A single turn carries every row of the set below to another of its rows. Some are shown first; where does it send the rows asked next?
Z_656: [  7.7  -1.7  31.3  21.1  16.8 -14.5  -1.6   2.5 -12.5   5.4  30.4  38.1
   8.6  25.0]
Z_827: [-23.6  14.3 -25.9  20.9  22.9  10.9  12.8   1.5   2.1 -14.0  29.6   8.0
  -7.4 -16.3]
Z_63: [ 27.3   3.8  -6.8  11.0  11.3 -16.1  34.1  -5.6  26.0  21.2  15.5  14.9
   4.2  -5.3]
Z_450: [ 26.0 -28.1 -17.5  21.0  10.5  12.3   7.9  25.0   5.7  18.4  -0.4  -7.4
 -18.0 -18.2]
Z_313: [ -9.3  -9.6  27.5  12.2   0.5 -23.2  12.8  -3.1   5.9  10.7  40.3  27.0
  19.2  20.6]
Z_280: [-17.3   9.6 -28.2  27.3  17.0  -6.5   9.0  12.9  -7.0 -10.0  33.3   5.3
 -12.8 -10.2]
Z_668: [-12.6 -11.5  -7.2 -11.7  21.5  30.0  -8.1  -2.1   6.0 -22.2 -26.6 -18.0
  -5.2 -17.8]
Z_669: [ 17.7 -17.1  46.2 -10.7  -3.0   1.0 -14.0 -18.9  -0.1 -15.0 -10.1  -9.5
   0.9  34.8]
Z_307: [ -9.5   6.2 -32.3  15.6   2.4  -7.2   1.5  -1.4  -2.3  18.3  40.5   7.1
   6.6 -17.1]
Z_918: [  6.8  13.8  22.5  14.0  -9.1 -15.7  29.3 -26.2   1.5   8.7 -16.7   4.5
  -7.6  33.6]
Z_804: [  4.0 -18.2  10.3  25.7 -11.9  13.0   8.0   4.8 -18.3   4.3 -34.3 -16.5
 -30.0  20.2]
Z_630: [ 12.9 -20.3  40.6 -16.4  10.6  -0.5 -16.8  -7.6  -1.9  -7.0 -31.2   7.5
   8.9  20.2]
Z_953: [ 11.2 -15.5  27.7 -10.0 -13.8   9.9 -27.3 -20.3 -14.6   5.0 -26.5 -10.2
   3.0  24.4]
Z_451: [-8.1  4.9 29.1 25.0 16.8  2.4  0.1 -9.0 -7.5 -1.4 33.2 39.7 11.0 22.5]
Z_556: [  3.7 -17.8  45.2  -5.6  11.2  19.8 -20.4 -11.5  -6.2  -9.4 -23.7  14.4
   8.9  18.2]
Z_888: [-11.1  -7.7 -19.9 -14.2  12.8   6.9  -4.8   1.0   1.5 -25.3 -28.9 -26.3
 -15.2 -14.3]
Z_845: [  4.1   0.6  23.2  12.1 -11.1 -12.6  -7.7 -21.4  -7.4  19.1  28.9  24.2
  19.6  31.3]
Z_678: [  3.8  -3.4  -2.6  -6.8  16.2  16.2 -15.9  -1.8 -18.0 -14.0 -21.1 -32.1
 -24.8 -21.2]
Z_58: [-20.6   3.9 -20.4  15.3  19.3  -6.2   8.9  13.2  -9.5  11.7  26.0   4.8
  -8.3 -35.5]
Z_31: [ -4.1 -11.8 -26.4  -7.3  -3.4  17.6 -18.8   0.6  -6.8   3.3 -13.8 -29.9
  -9.6 -22.4]

Z_31 moves to Z_307
Z_451 moves to Z_556
Now find these:
Z_804 moves to Z_450
Z_656 moves to Z_630
Z_313 moves to Z_669

A single turn carries every row of the set below to another of its rows. Some are shown first; where does it send the rows asked next?
Z_403: [-10.2  38.0  22.4  -2.6 -28.6 -29.0  23.7  -9.1  -2.0   9.7  29.0  -4.8
  17.0 -14.1  -5.9 -15.3 -23.5]
Z_5: [-17.3 -20.9 -23.7  -3.9  11.8 -27.8   6.9   2.5   7.9 -12.7 -25.0  12.2
 -20.6 -18.5  17.8  -0.2 -38.0]
Z_140: [  7.5 -22.9  25.2 -32.1 -15.4  13.4  29.8   9.9   6.0 -15.7 -10.0  25.3
  -4.5   0.3 -35.1 -13.1 -35.4]
Z_779: [ 10.9 -20.1  33.4 -35.0 -18.6  20.0  22.2   7.9  -4.0 -15.4  -5.3  17.2
   2.4  -4.5 -33.4  -5.0 -34.2]
Z_822: [  4.5 -30.7 -24.8   5.9   8.3  -5.8  -1.8   1.5 -41.3  -7.1  -3.5  -2.5
  -6.1 -36.3  -9.3  19.1 -20.3]
Z_908: [-14.0  18.9  -6.4  -7.5 -15.4 -20.2  38.8  -5.2   1.1  18.4  28.4  -8.0
  19.5 -18.2 -38.8 -32.0  -3.6]
Z_483: [  4.1  -8.1  14.6 -22.8   1.9  24.6  -5.3  42.9 -16.1  -9.4  31.1  12.8
  11.8  10.3 -36.2  -8.0 -13.7]
Z_396: [ -9.8  17.1  -9.0  -6.3 -50.5  12.6   3.9 -22.1  -2.1  11.6  22.6 -21.1
  10.9 -10.4 -13.9 -32.4 -12.0]
Z_155: [-15.5 -11.5 -39.3  -4.6  29.6 -16.1 -20.2  24.2  -9.7   0.3  -1.5  -4.2
  -6.5  -0.2  15.2  10.5 -13.4]
Z_226: [ -4.2  36.9  11.4  10.2 -43.1 -16.1   8.6   8.6   3.5   7.2  29.5  -8.7
  19.6 -20.6  -1.0 -12.5 -12.8]
Z_52: [-21.2 -13.3 -40.6   2.0  26.3 -13.7 -24.4  24.0 -10.6  -5.8   5.9  -2.6
  -6.9 -10.7  15.1  -0.3 -20.1]
Z_351: [-24.5  32.4   0.3   9.4 -10.8 -28.3  30.4   6.5   9.3  20.8  16.6 -12.3
   3.5 -20.9 -11.6   3.3   2.9]
Z_93: [-21.7  -9.8 -31.7  -3.6  19.0 -14.1 -29.3   9.7 -14.8   3.4  12.3  -7.5
 -18.9   2.1  16.8  12.3 -16.1]
Z_765: [ -9.0 -25.0 -23.4 -19.6  11.7 -18.9   6.6 -10.2   2.4  -6.4 -34.7   0.6
 -14.6 -13.9  16.1  11.1 -32.5]
Z_349: [ 24.5 -22.1  23.3 -37.8 -22.3  17.4  17.8  11.5  -3.1 -14.8  -9.6  16.2
   9.6  -0.4 -29.0  -6.0 -33.8]
Z_300: [-24.2  14.3 -26.9  -5.1 -11.6 -12.8  20.0 -26.1 -10.7  22.1  27.1 -21.8
   8.9 -12.3 -24.0 -33.3  -4.9]
Z_737: [  0.7  -7.0   8.7 -41.5  -5.3   7.4  -1.2  34.0  28.0 -12.3  -1.2  17.6
   9.7  22.1  -7.7 -23.2 -32.9]
Z_665: [ 13.9 -17.0   1.8 -25.3 -16.9  24.7 -14.6  31.3 -12.2  -5.9  36.1   9.0
  10.1  14.2 -35.3 -19.3 -16.0]
Z_62: [ 22.3 -25.1  20.8 -30.7 -26.0   3.9  26.3  15.8  10.5 -11.3  -0.4  21.6
   6.2  -9.9 -40.1 -12.4 -28.9]
Z_881: [  3.2 -37.1 -29.1   5.7   4.5  -1.9   5.7  -8.6 -36.2  -8.2 -10.4   4.2
 -16.2 -29.9 -13.5   9.9 -22.2]
Z_503: [-21.6  33.8   0.9  -1.2 -25.0 -22.4   3.4 -29.3 -15.4  12.9  27.1 -16.8
   6.2 -10.3   9.5 -16.4 -24.2]
Z_165: [-23.4  32.6   5.8   3.2 -30.3  -2.3   3.0 -23.0 -15.1  18.3  23.0 -23.1
  -3.3  -9.3   2.2   4.7  -6.1]
Z_45: [  9.0 -27.5 -25.0  -1.1  13.0  -4.9   0.2   2.0 -41.1  -2.2  -9.0  -3.5
  -6.3 -22.7  -6.6  27.9 -14.6]
Z_858: [-14.4  -3.4  17.8 -40.3  -0.5  11.3   0.1  31.3  28.0 -13.0   4.4  17.2
   3.4  21.7 -10.5 -22.7 -34.9]
Z_103: [-12.9   1.7  19.1 -28.0   0.7   5.6  -4.6  39.2  21.1 -15.4  13.9  24.7
  -1.4  24.9  -7.2 -19.2 -33.4]
Z_724: [-11.6  16.0 -15.4   0.7 -32.3 -13.4  31.5   5.1  23.5  14.2  16.7  -9.3
  17.8 -23.5 -27.6 -33.9  -1.0]
Z_33: [  9.2 -15.4  14.7 -18.2  -6.9  31.0  -4.3  29.9 -25.2 -10.5  28.9  17.0
   3.2  13.4 -38.0  -8.9 -18.3]
Z_39: [-20.8  25.9  -3.7 -15.0 -28.6  -2.1   6.9 -25.8  -9.3  15.2  35.7 -17.9
  11.9   3.0 -14.0 -37.5 -16.8]
Z_122: [-14.7  27.2  -1.8   6.2 -12.3 -40.9  36.9  -7.8  -5.8  16.9  20.7  -7.2
  13.3 -30.3 -15.6 -12.3 -11.5]
Z_465: [-13.5 -18.0 -13.5  -8.1   9.1 -36.4  11.9  -5.2   7.8  -2.0 -23.9   4.7
 -22.5 -19.3  14.4  20.4 -30.5]
Z_340: [-30.1  13.4 -19.9  -6.9 -19.7  -0.8  26.8 -25.7   4.7  26.7   9.5 -24.7
  -3.8 -11.6 -25.1 -17.3   4.7]
Z_594: [ 18.9 -10.7   8.8 -23.6  -3.8  20.4  -8.4  45.0 -14.5  -8.3  25.9  13.2
  18.7  13.4 -28.5  -7.3 -15.3]
Z_608: [  0.6   0.5  19.8 -34.0 -18.2  -2.3  -9.5  33.1  28.2 -15.1  14.3  19.7
   4.2  18.1  -0.3 -20.1 -37.7]
Z_740: [  0.0 -35.2 -30.6  -1.6  10.5  -9.1   5.0  -6.0 -33.4   5.2  -1.6  -5.4
 -16.7 -23.4 -21.4  21.2  -8.4]
Z_598: [-14.6 -24.8 -21.9 -10.8   6.6 -20.0   3.7 -10.7   2.3 -13.0 -30.3   1.6
 -14.5 -25.7  16.4   2.9 -40.1]
Z_639: [-16.2 -13.4 -34.7   9.4  20.2 -10.3 -27.4  22.1 -24.4  -6.9  12.5   3.5
 -12.4  -5.6  14.2   4.5 -21.5]

Z_822 moves to Z_779
Z_396 moves to Z_340
Now find these:
Z_665 moves to Z_740
Z_639 moves to Z_33
Z_594 moves to Z_45
Z_300 moves to Z_908

A single turn carries every row of the set below to another of its rows. Some are shown first; where does it send the rows asked next?
Z_584: [ -1.4  21.5  21.5  -2.6  14.1  14.8 -33.3  -5.4  -8.3  16.9 -16.4  23.2]
Z_495: [  7.8  -5.0  19.3 -39.3  -4.5   7.4  -6.8  -9.6 -31.5  23.3  -5.2  12.2]
Z_660: [ -3.0  14.3 -28.0  19.6   4.8  25.2  -5.7  13.6  32.1   3.0   1.8 -14.8]
Z_909: [ 23.0  23.6 -13.3 -21.6 -11.4  -2.1 -26.6 -12.0  27.3  -4.1   2.7 -15.2]
Z_413: [ -8.5 -40.8  33.0  -5.4 -14.1   0.7  -3.7   1.2   7.7   1.0   3.3  12.6]
Z_868: [ -8.4 -17.5 -37.3   3.5 -14.2  -9.0   9.4  20.7 -26.7   8.0  14.3 -11.5]
Z_191: [-19.6  -7.3  13.6 -11.7  18.1  -7.1  -8.0   8.1  -2.8  42.5  -2.8  27.6]
Z_457: [  8.2   4.1  11.6 -24.3  23.0   9.3 -29.4  18.9  11.8  10.9  13.0  23.0]
Z_48: [ 10.5  15.4 -38.7 -10.8 -13.9   8.4 -12.3  -9.2  22.2 -23.1 -23.0 -14.2]
Z_973: [  6.3  30.9  21.8 -30.0   4.6 -14.0  17.6  -2.8  -3.5  -9.4   6.3   8.5]
Z_795: [ -5.9  19.3   1.8  13.7 -35.8  -3.9  19.8  27.0  14.1 -19.3 -13.3  13.8]
Z_523: [-25.2 -27.6 -12.8  -2.1   5.6  -7.6  11.1  29.0  17.9  25.9 -21.6  16.1]
Z_481: [ 12.6   1.8  -9.6   9.4 -25.7 -25.4  27.8   1.1 -20.9   2.1 -31.0  -1.6]
Z_545: [ -0.4  24.1   9.4  16.3  13.8   3.4   5.6   1.5 -15.0  13.9  28.8   0.0]
Z_200: [-11.6  -1.3  10.8 -25.2   0.6  33.3 -29.9   1.6   2.2  11.4  13.3  27.4]
Z_532: [ -5.2  26.1 -33.7 -22.0 -14.2   5.6  13.2 -33.2   2.3  -1.0 -19.3  13.5]
Z_425: [  3.3 -27.2   6.3 -45.8  -3.9  13.3  10.0  16.4 -22.5   3.3   2.1   7.1]
Z_901: [-14.2  -3.5   6.8  -0.5  12.6 -14.3  11.6  41.4  -6.6  10.9   9.5  27.8]
Z_600: [ -4.1 -16.1 -25.2 -15.8 -21.8   2.7   4.3 -38.6  17.8  -0.2 -29.1   0.0]
Z_135: [ -0.1  28.2  -7.6  18.2   3.4  20.5 -24.7   6.8   6.0 -13.6 -35.1   8.4]
Z_745: [  2.5  11.3  -0.9 -24.7 -24.1  14.8  21.6 -24.2 -21.6   9.3 -33.3  17.3]
Z_265: [-29.3   6.4   1.2   5.4 -11.3  -3.3  12.0  24.6  -6.7  31.1  17.8  25.7]
Z_311: [ 27.4   4.8   1.9 -16.5 -13.7  45.1 -22.8  15.4   8.9   2.1  -6.1  -3.8]
Z_130: [ -9.4  20.0  27.0  17.3  -2.2  16.8  -5.0  -2.5  11.3 -25.3 -10.5  11.8]
Z_834: [  9.7  43.7   5.5 -16.6  -5.4   2.0  -4.0 -16.7 -17.4 -17.4 -15.4   7.8]
Z_144: [  2.1 -35.3  -7.6   3.8 -10.0   9.7 -11.3  47.9  10.1   2.8 -14.7   9.4]
Z_530: [ -6.7 -30.2 -24.0   3.1 -26.1 -19.8  17.0   5.7  16.7  -3.5 -26.3 -14.8]
Z_152: [  5.2  -9.1 -22.4 -18.5  -9.8  19.2  13.7 -25.7 -23.7  36.3 -14.1  -2.1]
Z_197: [  5.5  23.3 -23.5  -6.2  13.2 -27.1  10.3 -28.5  -9.1  -3.2   2.3  -0.2]
Z_941: [ 10.5  -0.1 -51.2 -36.0  -6.8  -2.4   0.3   2.1 -16.5  20.6  -1.0   8.0]
Z_781: [ 12.2  15.5  28.9  13.7   0.5  -4.2 -24.3  13.6  16.9 -16.7 -13.3  13.5]
Z_617: [ -7.8 -29.5   4.1   6.9 -28.2  16.8   5.5  31.6  25.5  19.2 -18.7   1.5]
Z_134: [  6.9  12.2 -27.0  27.8   4.1   1.5 -22.6  31.3  15.2  -3.0   0.6  -3.1]
Z_544: [-11.5 -23.3 -20.7 -13.5  -3.0 -18.6  17.6   5.0 -18.2  38.5   8.4  -3.6]
Z_836: [-15.7  -8.5 -40.3 -12.4  -9.0   4.2  -8.9  16.9  25.4   9.8  26.8   9.1]
Z_942: [  8.4 -20.0   9.6 -35.4 -17.8 -13.6   4.7 -15.8  -9.7 -11.8 -29.2  21.4]
Z_231: [-10.0 -12.5 -20.4   9.9 -14.6 -10.2  25.3 -34.2  -8.4  19.5 -18.6  -7.6]
Z_282: [  8.1 -14.2  -7.4  16.7 -42.8 -16.5 -10.4   3.8   7.3 -13.4 -18.7 -18.2]
Z_260: [-13.1  -4.7 -34.6  15.1   0.0  12.5  -1.9  28.0  24.4  -5.4 -36.2   3.5]
Z_846: [ 34.0 -20.2 -18.9 -21.5  -8.7   7.9 -17.0 -19.0   4.2   5.3 -26.2 -16.8]

Z_191 moves to Z_584
Z_942 moves to Z_197
Z_795 moves to Z_836
Now find these:
Z_144 moves to Z_901
Z_200 moves to Z_130
Z_544 moves to Z_495
Z_532 moves to Z_600
Z_282 moves to Z_868

A single turn carries every row of the set below to another of its rows. Some are shown first; where does it send the rows asked next?
Z_274: [ 21.2   2.9  24.6  -0.2  -7.9 -28.6  23.0  -4.6   8.3  -1.8  26.9 -25.2
  56.2   1.2  -3.2 -20.2]
Z_316: [-24.3  14.9   4.1  24.1 -16.2  15.0  -1.0  20.1   3.9  16.1  -3.5  16.3
  -1.6  13.2  -0.1  14.4]
Z_87: [  7.5   4.4  11.5  13.4   2.8 -33.2  11.4 -17.6  14.9 -11.9 -17.3   8.9
 -40.5  -5.1   0.7 -51.0]
Z_116: [  8.0  -9.3  27.4 -12.4 -12.9 -27.6  36.6 -11.7  10.1   4.6  12.9 -28.4
  48.3   8.7  -9.2 -17.9]
Z_524: [  7.1   0.0 -13.9  16.5 -37.8 -19.6  26.4  -3.3  23.0 -14.5 -30.7 -32.3
 -14.8  -8.1 -11.3 -23.5]
Z_310: [  5.9  15.7  30.0  12.6  -2.9 -31.7  14.0 -19.3   2.3 -10.8 -18.3  19.3
 -32.6  -8.5   6.4 -52.7]
Z_772: [ 13.0   8.3  37.7 -17.8  -9.1 -29.9  29.3  -3.5   6.3   5.4  17.1 -25.9
  46.8  -1.1 -16.7 -22.4]
Z_26: [ 25.0   5.1  16.1 -20.9 -16.7 -26.4  26.0  -8.9   9.4   6.8  29.7 -22.8
  42.1  -8.7   1.2 -15.3]
Z_452: [ -6.6  -3.2  12.0  41.0 -21.7  11.1  -0.1  12.0  11.8  17.3   3.6  17.1
   5.5   4.7  -3.5  24.8]
Z_797: [  9.9  13.0  39.5   8.5 -28.4  18.9  -2.0 -20.9  15.9  -7.9 -31.6  16.5
  17.8 -12.2   7.8   6.3]
Z_531: [ -9.7   6.2  -7.2  31.0 -14.4   0.9  -6.2  11.3   0.9  15.1   8.3  22.0
  -2.5   5.1   2.9  24.2]
Z_618: [ -0.4   2.1   3.4  35.5 -11.3   9.9  -5.5  24.1  16.5  23.2  10.2  15.1
  -4.3   4.8 -13.7  15.1]
Z_980: [ 14.7  10.9  19.5  27.7  -5.3 -34.6  13.4  -9.0  25.3 -13.1 -23.3  14.2
 -15.8   5.1   6.4 -63.5]
Z_378: [ -0.1  19.3  15.9  14.9  12.6 -36.2  16.6 -14.1  13.8 -20.4 -20.9  12.7
 -23.1   7.7   5.6 -55.0]
Z_869: [ 17.5  30.7  33.8 -12.5  -4.6 -38.0  -6.9  29.7  29.4  24.6 -13.3 -19.3
  12.1 -16.8  -7.9  -9.8]

Z_980 moves to Z_316
Z_524 moves to Z_797
Now find these:
Z_531 moves to Z_274
Z_116 moves to Z_310
Z_772 moves to Z_87

